X =
array([[5067, 5049, 4986, 5144, 5066, 5681, 4116, 4507, 3800, 5621, 4436,
        4890, 4946, 5161],
       [4995, 6901, 3824, 4700, 5024, 7324, 6169, 6378, 6115, 5856, 7705,
        7704, 7821, 8238],
       [4833, 6447, 4142, 5401, 5542, 6154, 6004, 6675, 5627, 5411, 6205,
        6696, 6508, 6275],
       [5025, 5106, 6972, 7193, 6584, 5802, 6321, 5738, 7033, 6363, 6748,
        7440, 6991, 6585],
       [5608, 4381, 4565, 3963, 3377, 4503, 3702, 3757, 2792, 3499, 3580,
        3801, 4397, 3967],
       [4547, 6176, 5151, 5517, 6479, 6894, 5636, 6404, 6217, 6379, 7595,
        7371, 7418, 8026],
       [5751, 5912, 6250, 5185, 5535, 5319, 6762, 6161, 5357, 5664, 4730,
        4409, 4032, 5103],
       [6822, 4387, 7566, 6877, 5577, 4487, 3949, 4891, 5401, 6339, 5791,
        6174, 5349, 6058]])
Rows and columns are counted from 0.
(0, 0) => 5067
(5, 3) => 5517
(3, 7) => 5738
(4, 2) => 4565
(6, 13) => 5103
(3, 11) => 7440
(7, 11) => 6174
(4, 5) => 4503
(2, 10) => 6205
(6, 12) => 4032
(0, 6) => 4116
(6, 0) => 5751
(2, 3) => 5401
(0, 2) => 4986
(7, 13) => 6058
(6, 2) => 6250
(2, 12) => 6508
(4, 13) => 3967
(0, 7) => 4507
(3, 6) => 6321
(3, 3) => 7193
(5, 5) => 6894
(5, 8) => 6217
(4, 12) => 4397
(1, 1) => 6901
(4, 7) => 3757
(0, 4) => 5066
(0, 13) => 5161
(7, 4) => 5577
(1, 0) => 4995
(0, 12) => 4946
(3, 13) => 6585
(0, 9) => 5621
(5, 7) => 6404
(5, 11) => 7371
(3, 1) => 5106
(2, 2) => 4142

a =
[[-12  51  29 -18  15 -14 -18 -40  15  -8]
 [-40  19 -16 -35 -10  10   9  59 -11  -8]
 [-25 -23   2 -23 -17  25  32  10  14  -7]
 [ 32  25  19  -2 -31 -30  -2  26 -14  12]
 [-24  -4 -24  23  17  18  -4 -14  15 -26]
 [-19 -10  31   8  -4 -33  35 -19 -28 -32]
 [ 61  19  10  -6  -5 -12  29  10  40 -25]
 [  1  22  -2  39  18   7 -48   3  -6 -11]
 [  9 -55   7 -16 -28   4 -27  -5  11  10]
 [ -3  -9 -50  20   5  -3   0   5 -22 -14]
 [ 30  -9 -28 -16  18  30   2 -43 -39  49]
 [-26  24   9  34  22   3  -9  15  15  57]]
a[0,0] = -12
a[:, 3] = [-18, -35, -23, -2, 23, 8, -6, 39, -16, 20, -16, 34]
a[:, 7] = [-40, 59, 10, 26, -14, -19, 10, 3, -5, 5, -43, 15]
a[8,8] = 11
a[9] = [-3, -9, -50, 20, 5, -3, 0, 5, -22, -14]
a[7,9] = -11
a[10,8] = -39
a[6] = [61, 19, 10, -6, -5, -12, 29, 10, 40, -25]
a[4,7] = -14
a[9,5] = -3
a[3,8] = -14
a[5,9] = -32
a[2,6] = 32
a[6,7] = 10
a[3] = [32, 25, 19, -2, -31, -30, -2, 26, -14, 12]
a[1,3] = -35
a[2,1] = -23
a[5,6] = 35
a[0,3] = -18
a[4,0] = -24
a[3,7] = 26
a[:, 2] = [29, -16, 2, 19, -24, 31, 10, -2, 7, -50, -28, 9]
a[:, 9] = [-8, -8, -7, 12, -26, -32, -25, -11, 10, -14, 49, 57]
a[4,5] = 18
a[8,6] = -27
a[4] = [-24, -4, -24, 23, 17, 18, -4, -14, 15, -26]
a[6,5] = -12
a[:, 8] = [15, -11, 14, -14, 15, -28, 40, -6, 11, -22, -39, 15]
a[:, 6] = [-18, 9, 32, -2, -4, 35, 29, -48, -27, 0, 2, -9]
a[9,7] = 5
a[6,3] = -6
a[9,9] = -14
a[1,7] = 59
a[8,0] = 9
a[2,8] = 14
a[10,3] = -16

A = [113, 856, 720, 621, -736, -375, 593, 216, 42, 192, 351, 412, 388, 243, 535, 532]
A[0]: 113
A[-3]: 243
A[-6]: 351
A[11]: 412
A[4]: -736
A[-2]: 535
